Named turns come first, each shown by rows before and after it. Which turns, in which order, take the first row of each pair that follows to the second? Write the first one first, as in the answered first pair.
turn z_28:
[ -5.7  20.9 -13.3  41.9  -2.4 -14.5 -20.4   6.4  16.0   8.3  23.0  -8.9
  -2.5  -1.8 -17.6  14.4  -8.1  -3.6 -23.6   6.9 -34.2   1.8  21.8   3.2
   5.8] |-> [-16.5   0.2  -3.7  40.9  -4.6  -9.7 -16.2  20.2  11.7  10.3  28.8  -5.3
   5.9 -22.5 -11.8   8.2  11.2   4.1 -17.8   5.5 -20.8   6.9  -0.3  10.7
  19.9]
[ -9.1  -4.4 -17.6  -5.0  19.8  -2.9   8.7  -6.4  11.7   1.6  23.9 -25.9
   4.5  15.0  32.8  18.1  -0.6  -8.0   6.4  -1.1 -16.3   9.6  19.3 -14.3
  -3.9] |-> [-12.2  -7.3 -13.0   1.1  21.9  -1.1   2.9  -0.4  16.1   1.7  28.4 -28.0
   2.4   8.8  32.9  13.7   5.0  -4.8   0.2   3.5 -15.5  11.3  13.2 -11.7
  -0.1]
[  4.9 -28.7   8.8   4.5   4.6  29.4  -2.5  16.1 -10.9  -2.6   0.3   4.1
 -12.4  -6.9  -5.9   0.8  21.0  -4.1  -8.2  13.4   7.5 -16.1 -18.1   2.8
   5.1] |-> [  2.9   0.9  -2.8 -18.5 -14.4   4.3  -0.9  15.6 -12.4   2.2  -2.6  19.1
   1.3 -14.5   5.8  -0.3  11.3   7.4  25.9 -21.0  23.8   8.1  -9.3  -1.0
  10.0]
turn z_372:
[ 13.7  28.6   1.1 -11.4 -19.4 -13.7   5.0 -13.3 -15.4 -18.9 -13.6  18.2
 -14.5  12.8  -3.9 -20.9 -10.5  -6.0  30.1 -22.5  10.7 -24.6   4.3  -3.6
  -4.1] |-> [  9.8  16.2  -4.1 -16.9 -15.2 -11.6   6.8 -12.3 -22.1 -18.0  -8.6  17.7
  -9.3  10.8  -7.4 -20.3   1.0   0.7  34.4 -25.7  16.0 -25.9  -1.9   2.3
  -1.5]
[ -4.5   8.9  -0.5  -8.9  -5.6  -9.4  11.9   0.4 -12.6   4.0   0.8   3.6
   0.9   8.1  -1.3   4.2  -5.7   0.8   8.2  15.7  -7.2  -2.5  -1.0  -1.5
   5.4] |-> [ -4.4   1.8  -0.1 -14.4  -0.9  -9.8  11.6   4.9 -13.7   6.3  -0.2   0.9
   1.0   5.4   0.1  -0.8   2.9   3.0   3.5  14.2  -4.9  -2.8  -6.1  -0.9
   7.6]
[-10.5  12.5  -5.8  11.7   4.2   3.8  -1.3  -5.1   9.5 -11.2   5.5  -3.6
  -2.2   8.0  -9.7  12.2  -5.8  -1.5  -1.0  12.9 -19.6   3.1   5.0 -15.9
  -0.4] |-> [-23.3  -2.4  -4.9   1.8   0.6  -2.3  -0.5   6.0  -1.0  -5.2  14.2  -0.9
  -0.8 -15.0   8.1  13.0   6.2  11.6  13.5   8.6   0.8  12.9 -15.4  -2.9
   9.1]
[ 18.5  -0.1   2.5 -14.3  -7.7   3.2   1.1 -24.7  -9.7 -11.5 -13.9   9.3
 -16.6  23.8  -9.4   5.6   1.5  -0.4  16.2  15.0   0.1 -24.9  -6.7  -1.9
 -20.9] |-> [  0.6  13.5 -15.8 -26.9  -9.4 -22.4   2.9 -25.3 -10.5  -8.5  -6.6  11.2
  -2.7  17.6  12.6  12.7  -9.5  10.5  28.5  -6.7   6.5   0.0  -3.5  -4.2
  -7.2]
turn z_130:
[  4.2  11.7  19.4  20.3   8.8   2.3 -17.9 -29.0 -11.4 -15.9   9.6   5.9
  -4.5  39.8 -34.4 -10.7 -48.1   0.4   0.2   8.8 -25.3 -23.7  23.4 -20.5
  -1.6] |-> [  1.4  -6.7  28.9 -12.7  14.8  -3.8  -6.7 -31.0 -34.0 -23.4   4.4  22.6
 -18.3  40.2 -19.3  -6.8 -21.3  14.3  33.4  -1.9   2.4 -28.8  -6.1 -21.4
  -8.6]
[  2.7 -16.0 -27.1 -22.0  28.0  -8.6  -2.0  21.5 -35.3 -22.0  -8.5  -0.9
 -16.8   8.7  15.3  10.5  13.7  16.4 -17.6 -13.5   1.1  12.5   5.3  -7.4
 -14.8] |-> [  3.4 -24.8 -25.6  -6.7  15.5  -6.0  -6.5  35.8 -30.4 -13.9  -6.4  -6.3
 -10.0 -17.8  12.2   8.2  18.1  19.7 -23.5 -10.6   6.6  18.8   0.0  -2.9
  -5.3]
[-15.9  -3.2   3.8  -4.7  17.3  10.3 -16.2  31.2   8.7  30.6  29.3 -30.6
  11.9 -17.8  21.7  15.0 -18.6  21.4  -0.7  -8.5   2.1  27.5 -21.8 -22.8
  28.3] |-> [-10.1  10.9  -2.7  -2.7  18.0  12.5 -17.2  19.6  15.1  30.2  23.6 -35.3
  14.1  -5.0  20.5  16.9 -36.6   9.4 -12.8  -2.3 -16.6  26.3  -2.6 -28.5
  26.5]
[-16.7  11.2 -33.1 -23.3 -22.8 -52.2  12.1   6.9  -7.0 -12.5  -5.5  -4.0
 -22.9  13.1 -14.0   5.0  -0.8   8.2   8.7 -21.3   8.7 -17.7  13.3  19.5
   1.5] |-> [-22.1  -5.9 -20.4 -19.6 -27.0 -46.3   7.9  19.7 -12.2  -8.1   2.1  -1.0
 -15.5  -8.0 -10.7  -3.4  11.7  18.2   6.5 -24.6   8.2 -16.2   3.1  24.2
   8.6]
Now pairs of rows:
Each pair is 2 to 3 turns apart.
[-51.3  19.2 -19.7   6.3 -20.4 -33.8  -6.7   1.8   6.3   0.8  13.0  -7.5
  11.3 -17.8  13.8  24.5  13.8  10.3 -12.9  -1.2  14.6  62.5   8.2  -9.4
  19.9] |-> [-38.7 -15.9   8.9  27.1 -31.9  -1.5  -4.8  27.6 -14.7  -1.5  14.1   0.7
   7.3 -35.9 -10.2  -5.5  43.6  18.4 -24.7   2.5  22.6  38.9 -10.1   4.8
  20.0]
z_372 then z_130 then z_28
[ 23.9  22.9  -2.5  14.1 -39.3  -6.8  11.0  20.9  -5.8   8.4  -9.7  18.2
  -2.7 -29.7 -18.9 -24.1  -1.3  13.1  24.7 -23.4  20.3  14.0  17.7  -1.5
   1.0] |-> [ 28.5  36.1 -10.2  -6.5 -28.1  -6.6  10.3   5.9 -10.4  -2.3 -18.0  26.5
  -6.6  -6.8 -14.5 -12.7  -9.7   9.2  41.0 -31.2  18.2   3.8  18.6  -2.2
  -7.0]
z_130 then z_130 then z_130
[  4.9 -17.8 -11.4   3.9  24.6   3.6  -1.0  -1.7 -15.9  -1.8   9.7  27.6
 -20.7   1.5  18.7   9.9  15.6 -28.1  -8.3  28.8 -17.9   0.7  -7.0  15.6
   2.5] |-> [ -0.5   4.5 -24.8  16.7   5.4  -9.6  -5.8   5.4  -3.6   6.4  22.3  20.8
   2.6  -6.1  14.8  11.4  -0.3 -23.8 -14.9  16.1 -21.7  30.1  10.0  18.5
   7.3]
z_28 then z_130 then z_130
[-24.6  -7.1   3.6  14.9  31.5   0.4  11.7 -22.8  10.5  -3.9   1.7  -8.8
  11.5  15.4  -2.0   9.7 -13.7 -21.7 -20.1  45.4 -13.4 -37.6 -10.0 -18.6
   7.8] |-> [-40.5 -19.7   5.1  22.3   5.2  -6.7  10.8   8.9   1.9   8.0  16.9  -1.3
  36.5 -35.4   7.2  -2.9   9.6   4.7  -4.0  19.6   7.7  -2.9 -31.8 -10.0
  27.9]
z_130 then z_28 then z_130
[ 16.0  -9.6  -4.5  16.3 -32.0  13.8  -5.5  34.9 -10.0  -0.1   1.5  -7.7
   6.4 -28.0 -17.4  -8.3  23.8   6.2  -5.3  -1.3   4.1   2.7  -8.3  -1.3
  18.0] |-> [ 26.6  29.8 -14.8   2.4 -38.3  -9.1  -2.3   8.2  -5.8  -3.2 -11.8   6.1
   5.1   1.9 -12.5  -1.2 -13.3   4.4  11.5 -14.9  -2.5  12.7  14.4 -14.7
   6.7]
z_28 then z_130
[ -0.3 -43.3  15.5  11.1  12.4  29.3   4.7  17.7  -8.2   1.4  -1.4  -2.4
  -3.4 -22.6   0.0 -15.6  44.5  12.6 -11.7   6.1  15.7  -8.5 -26.9  15.1
   9.5] |-> [ 10.1  -0.8  -4.1 -27.3  39.5   9.7   7.8 -33.1   0.8  -9.8 -18.7   2.9
 -22.3  42.6   4.5   6.3   3.8  -4.4  11.4  14.4   4.4 -33.7  -2.1  -1.5
 -17.7]
z_130 then z_130 then z_130
[  6.9  21.5  -9.7 -23.2  14.2 -22.5  -0.2 -12.4   1.9 -16.2 -25.0  25.1
 -17.7  19.1   4.3 -12.3  -7.7  13.0  19.4   5.0   2.6  -0.2 -12.5 -31.3
 -14.1] |-> [ -4.0  12.5 -20.5 -25.5  29.4 -33.3   1.7 -15.6  15.1 -10.5  -6.5  12.4
 -11.4  17.0  16.4   3.4 -13.7  14.2  10.5  12.4  -6.5  14.4 -12.0 -32.5
  -3.9]
z_28 then z_372
[-16.5  11.0 -15.7  -5.8 -14.4 -10.5   6.3   4.7   0.3   4.5   9.9   6.8
  20.4 -14.8  25.3  14.2   0.1  12.2  19.5 -23.2  14.9  27.1   9.9  -3.5
  13.6] |-> [  3.5  -4.1   1.1 -10.5  23.7  16.4   2.1 -19.7  -3.5  -6.1  -5.6   3.7
 -14.7  29.5   9.5  14.5   6.4  -9.3  -2.3  12.5   2.8 -32.3  -1.0  -7.3
 -12.9]
z_28 then z_130 then z_28
[-12.0  52.2 -13.3  27.6 -40.4 -14.6  -9.9  30.4  10.5  -6.1  -5.1   1.6
  38.9 -30.9 -45.0   2.4 -16.2  13.0  -1.4 -46.0  -0.7  53.2  44.6 -41.3
  -3.9] |-> [-38.3  13.4 -18.7 -50.4   8.2 -36.1   6.8   9.3 -18.8 -19.6   0.0   9.3
  18.2 -20.7  12.0  26.6  12.8  32.8  64.2 -47.3  38.1  24.8 -27.3 -42.0
   1.1]
z_28 then z_130 then z_372
[-17.9   9.1 -21.6 -20.4  -8.3 -63.6  -7.3 -22.4  28.1 -14.1  -1.1 -11.8
  18.0  -1.5  26.9  16.0 -23.7  27.9  34.5  14.7 -13.3  15.1   7.3  23.1
   5.1] |-> [-24.4 -38.3  -5.4   0.7  11.8 -36.3  -7.6  -2.8  30.9 -14.3  21.6 -36.2
  12.2 -20.5  23.8  13.9  14.7  18.0  -4.7  48.2 -13.2 -11.1 -26.3  38.4
   8.5]
z_28 then z_28
[ -0.1  13.0  18.8  -0.7  10.8  18.0  -8.0   8.3   8.9  -8.8   7.8  -1.9
  -9.9  34.6 -16.4 -22.8 -12.0  -8.4 -30.7  16.8  -8.9 -35.5   8.1  -0.1
  -6.1] |-> [  4.0  33.2  15.8  -7.3   2.5   1.7  -8.8   7.7   7.7  -8.7   3.0   5.3
  -1.8  37.5 -14.5 -22.4 -21.2  -2.5 -14.2   9.5  -9.2 -28.2  20.1  -3.2
  -4.0]
z_28 then z_28 then z_28
[  5.9 -35.0  40.9 -25.0  -0.2  44.2 -10.3   4.6 -18.4  12.9  -6.2  -3.2
 -17.8  21.7 -31.8 -16.1  -1.0 -14.3  -9.4   2.1   5.8 -24.1  12.1  -5.6
   2.1] |-> [ -7.7   1.0  23.7 -11.4 -37.2  27.5 -12.2  16.0 -12.0  19.9  -4.0   7.5
  10.1  -7.3 -25.7 -21.8 -16.3  -0.2   3.8 -32.8   8.4  28.4  31.1  -6.0
  15.0]
z_28 then z_130 then z_28
[ -8.7 -36.8   2.9 -19.1  38.6  -1.9   7.6  -5.2   3.6  -9.4  14.2 -13.1
  -9.7   2.0  15.9  -3.1  39.4   8.8  -4.7  22.9   4.2 -34.2 -47.7   8.7
  20.1] |-> [ 24.2 -13.3  26.0 -20.7  26.2  10.9   3.4  -9.0 -12.0 -22.6 -14.4  13.1
 -29.4  20.7 -22.0 -24.1  25.2   1.4   7.9  18.0  -2.2 -59.8 -24.9   5.4
  -3.5]
z_28 then z_372
[ 18.3 -10.9  10.5  10.6  11.8  12.2 -12.0   2.7   0.0   5.0  -2.5   0.8
 -15.6 -23.3 -16.3 -20.0   8.9  -1.7 -26.4  16.3   7.0  -7.1  12.0   4.3
   3.7] |-> [ 23.0  18.9   6.0 -16.0   1.9 -13.2  -7.0  -7.5 -12.4   1.3 -10.5  19.4
 -15.4 -11.9   1.0 -13.9  -5.4   3.8   7.4 -10.4  14.5   3.1  25.2  -1.4
  -0.4]
z_28 then z_28 then z_130
[-24.9  31.5  24.8   8.2 -10.1 -11.6   3.3  30.6  15.5  17.5 -29.1  -3.6
  -0.2   7.9   5.7  15.4  -4.3 -24.4  -1.9   4.8 -27.2  40.6  40.5   0.3
   6.7] |-> [-19.7  -1.5  41.0  -8.1  24.3   8.5   3.5  19.7  10.3   9.3 -31.9 -10.8
 -23.3  27.3   7.6  19.4  11.9 -34.4 -11.8  36.1 -27.9   0.6  17.0   1.5
   1.1]
z_130 then z_28
[  3.8  32.9   5.1  13.0 -17.7   4.4 -14.9 -13.3  -0.1 -11.7 -22.9  -4.0
 -12.6  23.1 -45.9 -27.4 -49.0   7.4 -18.6 -23.5  13.1 -23.1  28.5  -6.3
 -23.6] |-> [ -7.6  -6.8  16.6  30.7   5.1  27.9 -17.9  -7.9   1.8 -11.1  -9.7 -22.9
 -18.9  18.8 -40.2 -24.5 -23.8  -0.5 -52.9   4.8   3.2 -39.3   2.3   0.7
 -19.0]
z_28 then z_130
[ -6.9   5.3 -35.0 -46.9  -8.6   6.0  -1.0  -7.7 -15.6 -19.7  10.6  -4.2
   7.5  13.4  15.8  16.5  -6.3   6.5  -9.1 -12.8  20.5   4.2  -2.3 -18.6
   6.5] |-> [  0.3  10.4 -23.3 -33.2 -28.9   9.8  -5.0   7.4 -18.8 -18.0   5.9   2.9
  10.9  -6.4  -3.3  -6.1   0.0  13.8  -7.2 -22.5  27.6  14.8   3.3  -9.6
   5.9]
z_372 then z_130 then z_28
[ -7.8 -18.5 -24.8 -13.8  48.1  10.4  -3.1 -30.6  29.0  10.8  11.7 -42.8
  14.9  26.2  12.7  25.2 -10.2 -23.6 -28.3  42.8 -16.6 -15.8   5.6  -5.2
  -2.8] |-> [-19.0  17.2 -42.4 -45.9  16.0 -24.2   0.7 -17.4  17.3  16.1   9.0 -12.6
  34.4   6.0  35.7  23.5 -18.7   1.0  26.8 -11.9   9.3  34.8  13.7 -17.2
  10.9]
z_28 then z_28
[ 11.7  -0.4   9.8  28.9 -29.7  20.3  -8.0  18.1   1.3   6.4   0.0  13.6
  13.7 -18.9 -22.3 -25.2   6.4  14.6 -16.0  -8.1   0.9   5.8  13.0   0.7
  -3.2] |-> [ 13.6 -24.0  13.7   4.5  13.5  27.8  -2.3  -3.9  -7.3  -5.5 -11.1   1.6
 -13.6   9.5  -9.3  -7.6  11.7   3.3 -21.6  22.9  -5.1 -34.6  -7.4   1.0
 -11.1]
z_130 then z_130 then z_28
[ 16.9 -32.8  30.3  -3.9  29.7  25.6 -12.1  14.4 -18.2  -2.3 -23.6   9.1
 -10.5   1.4 -24.2  -2.2  29.0   4.2  -0.2  26.1  16.2 -29.7 -28.9  21.0
   6.8] |-> [ 30.6  19.3  24.3 -12.8  14.4  18.5 -17.6   2.4 -13.9  -8.4 -44.3  31.3
 -13.6  28.4 -39.7  -7.8 -16.6  -8.8  14.8   6.8   3.4 -25.2  12.5  12.2
  -9.4]
z_28 then z_372
[-22.7  -6.5 -11.1 -40.0   5.5 -44.5   4.0  -1.7  -7.3  18.3   2.5  -0.5
 -21.9  -8.0  14.0   4.8   5.5  25.4  50.2  -1.2  21.2  17.1 -15.6   5.6
  -5.7] |-> [  3.8 -41.8  24.2   6.3   2.1  12.8  -1.2  17.9 -13.1  19.5  -0.2  -7.0
 -37.6  -5.1 -32.6 -22.1  29.6   9.1  -0.9  30.8  12.1 -19.3 -16.5  19.9
 -17.8]
z_372 then z_130
[-18.3 -15.5 -12.7  19.9 -19.9   2.9   2.6  32.0   1.4   9.4  20.6  -3.0
  18.2 -49.8   5.5   4.3  15.8  13.2   1.2 -24.9  19.1  39.1  -9.3   7.6
  24.5] |-> [  1.4  40.9 -26.3 -29.3  -6.2 -19.8   5.9  -6.9   3.4  -5.5 -12.4  14.9
  -7.9  15.6   8.4  15.4 -27.8   2.8  43.4 -43.2  11.0  11.9  27.9 -17.5
  -4.0]
z_28 then z_130
[ -8.7  20.5 -16.3 -24.1   4.8 -25.7  -4.8 -19.3  20.5   1.3 -10.4  -4.6
  -1.1  19.2   7.0  26.5 -33.0  -6.1 -11.9   8.6  -5.5  22.0  10.0  -9.8
  -3.7] |-> [ -2.2 -27.5  10.9 -31.7  18.7  -1.8   5.6 -10.2 -13.7  -8.1 -19.6  10.3
 -25.0  11.0   0.1   4.2  12.8   0.4  -1.2  13.3  21.7 -18.1 -29.7   2.0
 -16.3]
z_130 then z_372
[-28.6 -18.0 -30.1  49.6  -2.6   5.4 -24.0  16.4   9.9  24.8  14.7 -31.8
  14.7 -40.7  19.8 -28.2  55.7  15.6  -3.5 -11.8  -0.2 -13.5 -12.6 -30.1
   4.0] |-> [-18.7   9.1 -37.6 -10.6  29.4 -11.2 -15.2 -28.0  -2.1   8.9  -5.9 -13.7
 -13.2  10.7  41.9  -6.0  30.5  14.5  39.8 -21.1   9.0 -46.9 -11.0 -40.2
 -16.6]
z_130 then z_130 then z_130
